Each path below is one point turned by a fixed rotation once a step. After each direction that follows a path, write how fast that rotation turns it, in deg/step (0 if it stays still).
Each turn is a multiple of 5 degrees from 10 to 175, or 0.
Each row of a path follows its step; steps can be skipped.

step 1: 10, -14, -5, 19, -1, 12, -1, 3, -10, 1, 11, -14, 8, -4, 14, 7, -5, 13, 12, -8, -5, 2, -18, -4, -12, 1, 20, -3, 10, 5, -8, 9, 17, 2, -7, 1, -10, -3, -5, -8, -16, 3, -7, 8, 11, 26, -7, -9
step 2: 4, -13, 0, 12, 4, 6, 11, -4, 1, -9, 9, 7, -17, -10, 20, -14, -1, 6, -8, -11, 7, 14, -1, -3, 23, -8, 4, 12, -6, 6, -5, -14, -6, 12, 11, 7, 18, 16, 9, -16, 2, -10, -1, -9, 13, -4, 5, 7
step 3: 3, -11, -5, 9, -15, -1, 4, 9, 1, 14, -8, 12, 3, 1, 2, 13, 10, -10, 1, 5, 1, 2, 26, 12, -1, 20, -1, 8, -8, 16, -12, 7, -14, 3, 11, 18, -18, -9, 0, 1, 3, -19, -11, -8, -10, -10, 0, -7
step 4: -7, -5, -4, -17, -7, 13, -13, 10, -14, -13, 4, -12, -10, -17, -5, -17, 0, -5, 7, 0, -2, 2, 20, 6, 0, 4, 2, -6, -1, 15, -6, -13, 15, -13, 6, -10, -17, -3, 9, 7, -2, 8, -5, 12, -4, 21, -12, -1
step 5: -6, 1, -9, 9, 2, 4, 13, -9, -12, -4, 1, -10, 0, 2, -6, 4, -13, -5, 5, -19, -2, 14, 8, -7, 13, -18, -13, -22, -22, 0, 13, -2, 2, 6, -9, 15, 13, -4, 11, 11, 2, -7, 13, 8, -12, -3, 4, 16
step 6: -1, 9, -5, 7, 8, 10, -24, -10, 20, 2, -9, -1, 22, -9, 2, 11, 6, -10, 8, -10, 18, -4, -7, 14, -2, 3, -17, -7, 6, 12, 1, 13, -12, -5, 1, 16, -7, 0, -15, 5, -6, -9, -3, 5, 16, 9, 7, 9
step 8: -14, -14, 7, 2, -2, 2, 1, 16, 10, 7, -28, -3, -10, -2, -10, 10, 6, 10, -3, 2, -26, -3, -6, -21, 5, 3, 1, -6, -6, -4, 12, 15, -7, -7, -6, 9, -1, -6, -1, 4, 2, -6, 20, -4, -10, -12, -13, 1
step 9: -23, -4, -6, -1, -2, -2, -20, -25, -6, -8, 5, -2, -1, -2, -16, 4, 4, -6, 10, 1, 1, -8, -20, -8, -11, -5, 7, 12, 19, -1, -8, -9, 4, -7, 7, 11, 0, -13, 3, -8, 13, 3, 6, 10, 16, -3, -12, -9
step 10: 3, 0, -13, -2, -6, 2, -1, -1, -1, -1, 4, -7, 4, 19, 3, -5, 15, -9, -21, -2, -5, -5, 5, -4, -7, 2, -7, 5, -14, -24, 8, -20, 3, 5, -11, 9, 15, 7, 10, -12, 11, 9, 3, -14, 15, 6, 25, -6
step 11: -4, 20, 9, 3, -2, -15, 6, 13, -6, 10, -16, -6, -8, -3, 12, 9, 15, -3, -15, 6, 5, -7, -13, -13, -9, 7, -11, 8, -5, 8, -3, 29, -1, 5, -4, 2, -5, 3, 12, 2, -7, -5, -15, 12, 0, 12, 6, -16
Speeds:
-5, 4, -6, -2, -4, 1, -1, -2, -3, 1, 1, 2, -2, 2, -3, 3, 1, 0, 1, 4, 3, 3, 3, -1, -2, -1, -3, -3, -2, 0, 3, 0, -1, 2, 0, -3, 0, -3, 5, 1, 4, 3, 0, -1, 1, 6, 3, -1 | 65
1, 2, -3, 0, 3, 4, 6, 3, 1, 0, -2, 6, 2, 1, -1, 1, -1, -4, 1, -3, -3, -1, 1, -2, 0, 0, -1, 1, -6, -4, -1, -5, -2, 1, 3, -3, 3, 0, 4, 2, -3, 2, 2, 0, 3, -3, -1, 0 | 140
3, 2, 1, -3, 0, 2, -3, -1, 1, 2, 1, -2, 0, 0, -7, -4, 4, 0, 3, 3, 1, 0, -3, -6, -4, 0, -1, -3, -3, 0, 0, -1, -4, 2, -2, 0, -1, 2, -5, 3, 0, -1, 2, 0, 1, -3, -3, 8 | 35
0, -1, 0, 1, 1, -1, 1, 1, -2, -2, 0, -2, 1, 4, 1, 4, 0, 1, 1, -2, -5, 2, 0, 1, 1, -2, 3, -4, 6, 2, -3, -2, 2, 2, -3, 1, 3, -2, 0, 3, 6, 2, 3, 7, 5, 0, -2, 5 | 90

step 0: -3, -1, 9, -7, -8, 10, 4, 8, -1, 0, -10, 1, -9, 11, -7, 10, 8, 5, 14, 6, 15, 6, 15, -6, 4, 9, -14, -7, 2, -2, 12, 9, 8, 3, 21, 1, 2, -7, -4, 2, -2, 8, -15, 10, -1, 10, 4, 8
step 1: -1, 8, 3, -7, 7, 16, 7, 3, 5, -6, -2, 10, 8, -10, -18, -11, 23, 4, 2, -13, 9, 9, -3, -1, 8, -6, -13, 3, -13, -5, 0, -1, 7, 11, -9, 3, 2, 3, -5, -5, -5, 4, 9, 2, 9, 10, 5, -11
step 2: -21, -13, -3, -16, 6, -7, -6, 9, 4, 4, 2, 8, -1, -12, -9, 5, -6, 8, -7, 6, -1, 14, -11, -3, 9, -11, 1, -16, 3, 5, 1, 5, -2, -2, -6, 4, -10, -11, 5, 2, -13, 11, 11, 5, 8, 3, 11, 5
step 3: -3, 0, -9, -1, -5, 0, -8, 11, -8, -5, 0, 12, 0, -7, 12, 4, 2, 3, -4, -8, -1, 13, -1, -1, 15, -6, -5, -20, -3, -7, -14, 10, -4, 4, 7, -5, 2, 2, -2, 8, 4, -15, -19, -3, 11, -17, -1, -5
step 4: 6, -10, -8, 16, 17, 3, 7, 7, -18, 1, -10, 0, 8, 14, 6, 0, 8, 6, 6, 6, 9, 2, -3, -9, 4, -13, -6, -13, -15, 2, 6, 0, -3, -5, -7, 0, -13, 7, 16, -5, 13, -3, 1, 5, -1, 0, -1, 8
step 6: 12, -10, 9, 0, -14, -1, 8, -15, -1, -14, -3, 26, -1, 3, 6, -3, -7, 10, -4, -4, 2, -7, -9, -1, 8, -2, 2, -2, -7, -9, 5, -5, -5, 12, -2, 7, 2, -9, -9, -8, 0, -8, 8, -10, 10, 4, 10, 15
step 7: 1, -8, 0, 9, 16, 7, 16, 3, 3, 6, -1, 5, 2, -15, -7, 4, -6, -9, 2, 15, -6, -17, -11, 5, -1, -8, 1, -11, 5, -2, -13, 3, 1, 3, 9, 17, -1, 0, -18, 10, 7, -2, -2, -5, -3, 3, 17, 6
step 8: -13, -2, 4, -1, -3, 13, -16, -9, -3, 1, -1, 13, -2, -4, 14, 3, 9, 3, 3, 10, -1, -20, 11, -11, 8, -14, 7, -2, -2, 10, -11, 10, 1, 6, 2, 6, 3, 8, 3, -5, 4, 11, -6, -14, -17, 0, -1, -8
step 9: -2, 2, -11, 1, 8, 7, 0, -10, -1, -6, 1, -3, -2, 3, 6, -7, 4, 13, -14, -11, -19, -11, -22, 6, 7, -2, 4, 3, -4, 0, 10, -3, 4, -7, 1, 6, -11, 25, 4, -5, -13, -1, -8, -5, -12, 2, -1, 0
step 10: 8, -18, -4, 5, -11, -8, -11, 7, -10, 9, 10, 8, 3, 2, -12, 4, -11, -3, -19, -3, -8, -20, -5, 1, -6, -6, 5, 7, 0, 6, 1, 7, -2, -9, -8, -10, -8, -8, -9, 1, -4, -8, -16, 7, -10, 6, -9, 4
Speeds:
0, 1, 3, 0, -4, -1, -2, -1, -2, -4, 1, 2, -2, -4, -2, 1, -8, 2, 0, -4, -3, 0, -4, 2, -4, -1, -2, 0, 0, 3, -4, -1, 2, 0, -3, -2, -1, 1, 2, 2, -3, -2, -1, 2, 4, -1, 4, 5 | 95
0, 0, -4, -4, 6, 0, -7, 2, -2, -4, -2, 1, -3, 4, 1, -3, -1, 1, -2, 1, 1, 1, -3, -4, -3, -2, 2, 1, 2, 1, 0, -2, -1, -2, 0, -2, -2, 0, 1, 0, 2, -8, -3, 2, -2, -3, -2, -2 | 60
-5, -2, 0, -2, -2, -2, -2, -2, 2, -2, 1, -3, -5, 0, -3, -5, -1, 0, -5, -1, -2, 1, -1, 2, 4, -2, 0, 3, -1, -1, 3, -2, 1, 4, 0, -3, -3, 2, 3, 1, 1, 2, 6, -7, 0, 1, -2, 0 | 100

step 1: -4, 15, -6, 0, -9, -8, 16, -3, -11, 0, -5, -4, -8, 11, 4, 23, 0, -9, -15, 12, 4, 1, -18, -4, 9, 0, 11, -18, 2, 20, -14, 1, -6, 7, 4, -1, -1, 20, -5, 5, -5, -2, 5, 7, -3, -2, -2, -11
step 2: 13, 3, -4, 7, -15, -3, -8, 10, 1, -1, -2, 3, 4, 2, -7, -3, 12, -13, -16, -8, -8, 21, 6, 23, -9, 7, 6, 25, -2, 7, 4, 7, -12, -4, -4, 2, -9, 1, 7, -2, -3, 12, -3, 2, 10, -1, -19, -1
step 3: 11, -13, 20, 4, -23, -5, -5, -8, 12, 7, -11, 12, 6, 0, 1, 6, 1, -5, -1, 9, -4, -6, -3, -11, 5, -2, -3, -11, 2, -4, -10, 8, 18, -6, 9, -9, -12, 10, -15, -2, 0, -12, -13, -7, 1, -7, -14, -1
step 4: 17, 4, 2, -3, 11, -13, 6, -9, -1, 6, -2, -11, -11, -6, -8, 3, -19, 18, -17, 16, -16, -4, -1, 3, -5, -11, 12, 4, -3, 3, 6, -4, -14, 8, 16, -3, -11, -4, 7, 6, -4, 4, -7, 10, -4, 10, -12, -5
step 5: -16, -3, 12, 5, -1, -2, -5, -2, -15, -9, -14, 8, 12, 0, 8, 7, -8, -23, -5, 1, 10, 0, 6, 13, -4, 11, 13, 0, 9, 2, 14, -11, 1, -15, 6, -3, 4, -3, -1, 4, -15, 2, -2, 5, -19, -2, -19, 5
step 6: -2, -4, -2, -6, -6, -5, 9, 8, 10, 2, 14, -10, -6, -8, -2, 4, -2, -12, 5, 11, 14, -10, -9, -7, 0, 0, -23, 15, 15, 10, 1, 11, 1, 1, 12, -4, -22, 11, -2, 6, 1, 21, -9, 4, 2, -4, -11, -10
step 8: 8, 6, 7, 9, -24, -19, 1, 6, -6, 0, -7, -5, 4, 0, -1, 16, -3, -5, -18, 8, 3, 5, -10, 0, -1, -5, -14, 3, -12, 5, -10, -5, -11, -11, -13, 9, 10, 11, 5, 7, -2, 2, -7, -2, -24, -2, 0, -12
step 9: 21, 12, 8, -5, -4, -4, 4, 15, 12, -3, 3, 12, 2, 1, -6, -5, -4, -3, -7, -1, -8, -4, 14, 0, -18, 20, 16, 12, 9, 13, 1, 3, 11, 3, 8, -3, -13, 12, 1, -2, 5, -2, 7, -3, -4, -12, -14, 5
step 10: 3, -6, -8, 5, -8, -13, 6, -13, -6, 9, -29, -6, -13, -2, 2, 9, -9, -11, 3, 6, 2, 2, -8, 6, 12, 7, 5, -13, -7, 12, -4, 3, 3, 4, 10, -10, -13, -2, -11, 3, 4, -13, -5, 12, 8, -8, -10, -15
step 11: -4, -1, 12, 3, -3, -6, -8, -3, 0, 0, 5, -7, -1, -1, -11, 15, -1, 9, -12, 1, -7, 8, 0, 12, 7, 2, 10, 24, 0, 8, 5, 0, -6, -1, 9, 4, 4, 4, 15, 1, -11, 16, -25, -5, 10, 11, -22, 7
Speeds:
3, 4, 1, -3, 0, -2, -6, 1, -3, -1, 0, 2, -1, 2, -1, 1, 0, 6, 0, 2, -4, -2, 1, 0, 3, -3, -3, 1, 2, -5, -2, 1, 1, 0, -2, 1, -2, -1, 0, -6, -3, -3, -1, 0, -8, 1, -1, 0 | 85
-4, 1, -1, -1, 0, 2, -3, 3, 0, -1, 2, 0, 2, -1, 1, 4, -5, -4, -3, -1, -3, 5, -6, 0, -1, 0, 3, 2, -3, 0, 0, -2, 2, -4, -5, 3, -3, -4, 7, 0, -4, 0, 0, -3, -1, -1, 1, 1 | 115
0, -5, 0, -3, 3, 1, 3, -4, 3, -3, -5, -3, 1, 2, -2, 1, -2, 1, 3, 3, -1, 0, 2, 3, 1, 2, 2, 3, -1, -2, 5, 3, 1, -6, 5, 1, 0, 2, 5, 0, 0, -6, -3, -1, 0, 2, 1, -1 | 55
-1, 1, 5, -5, 5, 1, -3, 0, -2, 2, -1, -1, 3, -3, 1, -1, -4, -3, -1, -2, 1, -2, 1, 0, -6, -2, -9, -3, 2, 0, 1, 1, 0, -2, 2, -2, 1, 0, 2, 3, 0, 3, 3, 1, -1, 3, 1, -4 | 40
1, -3, -2, 2, -4, -1, 4, 3, -1, 3, -1, -1, 1, 1, -4, 1, -1, 1, 5, 1, -2, 1, -2, -2, 6, -3, -2, -3, 1, -3, -3, -1, -2, -2, 2, 0, -1, 0, 5, 4, 1, 5, 2, 4, -2, -4, 2, -5 | 160
2, -2, 3, 3, -4, 3, -1, -3, 7, 3, 1, 5, -1, 2, -1, -1, 2, 1, -4, 3, 0, -2, 1, 1, 0, -5, -2, -2, -4, 0, -1, 0, -2, -4, -3, -2, 0, -2, 3, -1, 3, 2, -2, -4, 0, 4, 3, 0 | 80

step 1: 0, -2, -7, 5, -14, -5, -11, -9, 3, 5, 2, 7, 5, -13, -17, -2, 6, -7, -14, -9, -6, 1, -7, -5, -11, -13, 4, 23, 7, 19, -8, -11, 10, 4, 9, 4, 4, 1, -2, -6, -10, 17, 3, 1, 5, -8, -13, -6
step 2: 5, 13, -1, 18, -8, 3, -4, -3, 3, 5, -10, -6, -3, -2, -22, -9, -11, -1, -13, -14, -12, -6, -5, -2, -5, -1, 2, 13, 21, 4, -10, -12, 14, -9, -1, 8, -6, -11, 4, 5, -3, 11, 7, 6, -6, -4, 3, -9
step 3: 14, 9, 1, 16, 1, -12, 2, -1, -4, 14, -12, -13, -7, -9, -5, -14, -16, 12, -6, -11, -11, -17, 2, -9, 3, 3, 4, 7, 10, -6, -7, 3, 16, 2, 1, -6, 2, 2, 0, 6, -3, 4, -3, 14, 12, -7, -13, -1
step 4: 19, -6, 3, 18, 4, -2, -8, -10, -14, 4, -7, -12, -13, 4, -9, -20, -12, 0, -5, -7, 4, -1, -8, -14, 9, 4, 0, -5, 2, -11, 4, 13, 3, 2, -6, -15, -6, -5, -6, -5, -1, 15, 4, 2, 17, 7, -4, -2
step 5: 9, -8, 0, 9, 3, 16, 3, -1, -19, 2, -4, 8, -11, 2, 9, -19, 0, 0, -1, 2, -2, 5, -6, -2, 13, -7, 11, -1, -1, 9, -5, -1, 9, -6, 2, -15, -5, 5, -5, -16, -6, 22, -3, 0, 23, 0, -7, 10
step 6: 0, -5, -11, -5, 1, 14, -2, -9, -11, 7, -15, 17, 0, 2, -9, -18, -4, -2, -1, 3, -10, 8, -1, 10, 2, -3, 12, 5, 15, 11, -7, 8, -4, 1, -9, 5, -12, 7, -10, -8, 1, 15, 5, -16, 13, 4, -10, 10
step 8: 5, 10, -14, 13, 4, -14, -18, 9, 1, 9, -6, 6, 2, -17, -9, -1, -7, -8, 2, 3, -20, 6, -2, 3, 10, -5, 3, -3, 20, 1, 6, -1, 7, -11, -1, 2, -12, -12, -7, 8, -8, 8, 10, -3, -3, 2, -5, -14
step 9: 15, 3, -9, 12, -2, -13, -22, 10, -3, 9, -14, -7, -2, -20, -5, 3, -2, 2, -1, 3, -5, 0, -13, -16, 8, -16, 10, 3, 0, 11, 1, 3, 7, 9, 12, 2, 0, 3, -4, 5, -6, 7, -1, 8, 4, -8, -11, -12
step 10: 18, 6, -3, 12, -7, 8, -12, -11, 0, -5, -8, -17, -7, -7, -13, -6, 2, 6, -5, -12, 1, 7, -24, -15, 0, -22, 3, 4, 3, 11, -3, 6, 1, 5, -1, -5, -2, -3, -2, 6, -4, 20, 3, -3, -1, 0, 6, -5
step 11: 6, 4, 1, 8, -11, 7, 6, -7, 3, 0, 1, -6, -16, -1, -7, -19, 1, 8, 0, -9, -9, -6, -10, -6, 1, -12, 11, 12, 12, 17, -6, -1, 9, -7, 5, -11, 8, 1, 0, 7, 8, 23, -15, 4, 7, -9, -5, 14
Speeds:
-3, 0, -1, -4, -1, 3, -2, 1, -2, 1, 1, -1, -1, 1, 3, -4, 2, -1, 1, 0, 3, -8, -1, -1, 1, -5, -3, 1, 1, -2, -2, 2, -7, -4, -1, -1, 0, -3, -1, -3, -1, 3, -3, -3, -2, -4, -3, 1 | 60
3, -3, -1, -2, 0, -3, 0, -1, 0, 5, 0, -1, -1, 0, -1, -2, 2, 4, 0, 1, 1, 0, 1, -4, -3, 1, -3, 1, 4, -1, 1, 4, -3, 6, 2, 6, 2, 8, 0, -3, 2, -2, 3, -2, -1, -2, -4, 0 | 125
-4, -3, 0, 0, -4, -1, -1, -1, 3, -5, 0, 2, 2, -2, -1, -4, 0, 2, 1, 0, -3, 1, 4, 1, -4, 2, -2, -4, 2, 0, -5, -1, -1, -2, 1, 8, 2, -2, -2, -2, -2, 2, -3, 2, 4, 1, 1, -3 | 65
-2, 1, 1, 0, 2, 0, 0, 2, -2, -1, -5, -6, -4, 3, 3, 4, 5, 5, 1, -3, -1, 3, -3, -6, 0, 1, 0, -5, 0, -3, -1, 0, 0, 0, 0, -2, 2, 2, 1, 2, 2, 4, -3, -3, 5, 3, 1, 0 | 60
